Each row is where one point has got to under a steady rotation. How many steps took it there?
The counts run from 0 to 184.
[ 19  15   7 -20  23 -17 -24   7  26   7 -20 -17  -9  10  -2   4  10   0
   9  33  -7  10 -16   6  18   2 -20  17  11 -15  -5 -13  -6  15   7 -10
  -2   2   4] => 25
[ 11  10   3 -20  17 -11  10 -13   7  24 -30   5 -14  44   5  10   9   0
  13   6  -5   8 -11   2  10   0 -16   7  -6 -25   1 -14  25   6   2  -3
  -9   8  11] => 67
[ 29   6   8  -1  31  -6  17  14  14   4  -8  -3 -22  14  -5  13   2   4
  22  27   0  28 -15  11  19  -5 -15  -4  17  -9   0 -25  -3  -2 -10  -4
  -4  16   5] => 102
[ 22  21   5  -6   7 -21   9   8  32   7  -1 -19 -13   4  -8  23   9   5
  18  35   1  15   0  22  14   4  -1   6  23  -5   9 -11  -1  21   8  -2
   2   5  -3] => 119
[ 17  17  10 -22  19  -9  19  -9   5  15 -15  -7  -4  31  22  20   2   3
   7  25   4 -13 -10  11   4  -2  -9   1 -10 -22   8   9  29  -6  -8 -12
   0   2  20] => 19
[ 24  12  19  -8  22  -5 -12   7  31   1  -9 -10 -15  -3   0  18   9  -8
  13  40  -1   3 -14  10  10  -2 -24  11   8 -10  14 -11  -5  10  17  -6
   4   0   8] => 26
[  2   4  -3  -4  36 -11   4 -11  13  11 -17 -11 -16  22   7   1  -4   6
  28  24  11  18  -7  -1  24   1 -11   9 -12 -16   7 -20  14 -10   1   3
   0   9  14] => 178
[  6  17  16  -5  23  14  15  -4  -4  19  -9 -30  -5  25  23   5  -6   0
  24   7  -6  -1  -5   5   1   7  15  10 -18 -16  26  -8  10   3   5   6
  -4  25  17] => 48
[ 13  18  -6  -9  28  -8  -8 -12  19   2 -10 -24 -16   4  -2  -4   0  11
  25  27  -1   8   5  12  28   3   4  26  -2 -17  12  -5  -4  -3  -4   9
  16  12  13] => 135
[ 28  10  14 -16   4  -8  20  10   9  17 -17  -5  -8  35  18  12  11  -5
   4  29  13  -7 -19   5   6   0 -15   0   4  -9   4   3  26  10 -21 -15
  -7  10  12] => 20
[ 20  -2  22  13  15 -15  12   8   6  11 -18 -25  -8  25   9  26   3  -5
  -1  24   4  11 -22   3   7   8  -9   0   9 -10  -9 -12  17   9 -18  -8
   3  20   1] => 175
[ 27  31  16 -20  22   4   4  -4   7  12  -5 -20  -5  27  -1   4  -8   8
   9   8 -28   3  -4  15  15   5  -6   6  -2 -15  14 -19  -4   2   3  -6
  15  23   2] => 184
[ 22  11  23  -4   6  16  26  17  25  20  -9  -3  -2  13   7   1   9 -14
  22  13 -12   3   4  13   4   3  17  13  11  -7  33  -9   2  22   6   4
 -16  19   2] => 77
[ 17   1  15  12  15  -8  -5  14  28   4 -19 -28 -12  -1   2   8  15  -9
  12  29   4  15 -17   2  14   6  -3  22  17  -8  11 -21  -5  17  11  -1
 -10  15   0] => 163
[ 11  20   9 -22   9 -17  17  -2  35  22   7  -3  -9  14   4  24  -2  -6
  16  24   3   4  15  18  13   3   8  11  -4 -11  28 -14  19   7  25  -3
   3   5  -2] => 75
[ 43  11   8 -14  27  14  20 -21  12   7 -10  -6  -7  17   4  23  15  17
  12   9 -19 -14  -3  21   0  -4   4  10   3 -27  17   0   9   3   5   4
   4   9   6] => 109
[ 12  17  -2 -18  30 -25  -3  -7  19  13  -7 -10 -18  18   4  17  11  11
  16  31   9   5  -5   5  20   0 -28   4 -10 -17   2 -19   8  -9  10  -4
   6  -4   9] => 148
[ 29  -2  27   3  27  17  17   4  11  13 -13  -4  -3  20  11  27   7  -1
  11   4 -13  -3 -17   5  -3  -4 -15  -8  -8 -22  17  -8  13  -5   3  -6
  -7  14  12] => 65
[ 14   0  21   8  16  -5   4  13  11  10 -30 -16  -1  23  15   1  -5 -20
  -2  33   0   0 -18  -1   3  13   1  19   2 -12   1   2  13  16 -24  -4
  -6  19  20] => 51
[  9  28   5 -25  29  -3  16 -18   8  10   3 -21  -4  17   6  21 -13   8
  21  18  -7   3   9  26  10   9  13  11  -7 -19  14  -1   6   1  -1   5
  16  18   9] => 92
[  1   5   4  -3   9 -25   0  -7  22  15 -24 -13 -10  18  15   6  16  -8
  11  28  19   9  -7  -3  13   6  -5  23  -3 -25   4 -10  25  13  12   4
  -8   0   9] => 161
[ 31   9   9   2   7   3  34   9   6  17 -19 -20  -4  26  18   3  11  -3
  13  13   2   4  -5   8   3  -2  17  11  12 -18  12   4  11  14 -18  -3
 -18  27  15] => 3
[ 26  16  16 -16   6  -5  10  24  34   5   0  -1 -20  10  -2   1   0 -11
  20  33   4   0  -9   4  14  -3 -15   8   9   3  25 -16   2   7  10 -12
  -8   4   5] => 150
[  5  17   6 -11   7 -33   3  -9   7  26 -18 -25  -6  29  16  22  15   1
   9  18  12   6 -17   6   7   8 -11   6   0 -26  -5  -8  22   9   8  -7
  -4  11  -2] => 37
[  5   8  16 -20   9  -9   4   1  18  19 -37   5   0  31  13   2   5 -12
   9  20  -7   9 -14  -6   2   5 -12  16   4 -16   1 -16  18  16   8 -16
 -14   8   8] => 68
[ 37  16   3 -11  16  13  13  15  18   9 -14   0 -15  24 -10  -6  -7  -6
  19  20  -8   9   7   0  23   4  -4  19   8  -5  26 -25  -1   6  -7   3
   1  17   6] => 59
[ 11   4   1 -11  28  -9  -5  -5  15   6 -31 -15 -10   5   5  -5  25   0
  25  14  -9  24 -17   4   2  -4  -4  12  10 -24  -2 -13  -8  13  18  -1
 -18  10  10] => 116
[ 22  -2  -9  -5  32  -1  -3 -14  15  10 -30  -1 -16  21   4  -1  21   7
  14  22   1   8 -16  -4  19  -4 -20  13   0 -26   8  -9  10  -6   5   9
   0   1  14] => 23
[ 15  12  12 -14   9 -13   8 -23  13  22 -22 -19   8  26  11  16  14  -9
   2   9 -10   1   1  16   0  14  13  23   8 -27   1  -3  15  21  -2  -3
   1  20   2] => 80
[ 17  35  -2 -10  17 -26  -1  -1  16  19   6 -29 -15  16   2  16   1   8
  21  18  -1  12   6  14  26   9   4  20   3  -9  13 -24   2   3  14   1
   6  18  -3] => 166
[ -2   6   1  -9  19 -13   0  -9  13  18 -31 -18 -14  20  26   8  21   0
  21  12   4   8 -12  -4   0   2  -7  17 -10 -25  15  -4  18   4  29   4
 -20   5  17] => 160
[ 42  15   5  -7  28  10  13  -6  15   9   6 -17 -12  23  -8   8  -4   8
  11  19 -13  -1   7  13  26   6  -4  16   5 -17  19 -17  -4   3 -13   9
  24  23   0] => 183
[ 12  10  14  -7   8 -14  13  -7   9  17 -23 -15   5  36  17  -1  -2 -12
   3  24   7   0  -3   5   8  13   7  23   5 -15   2  -2  23  15 -18 -10
   1  18  16] => 50
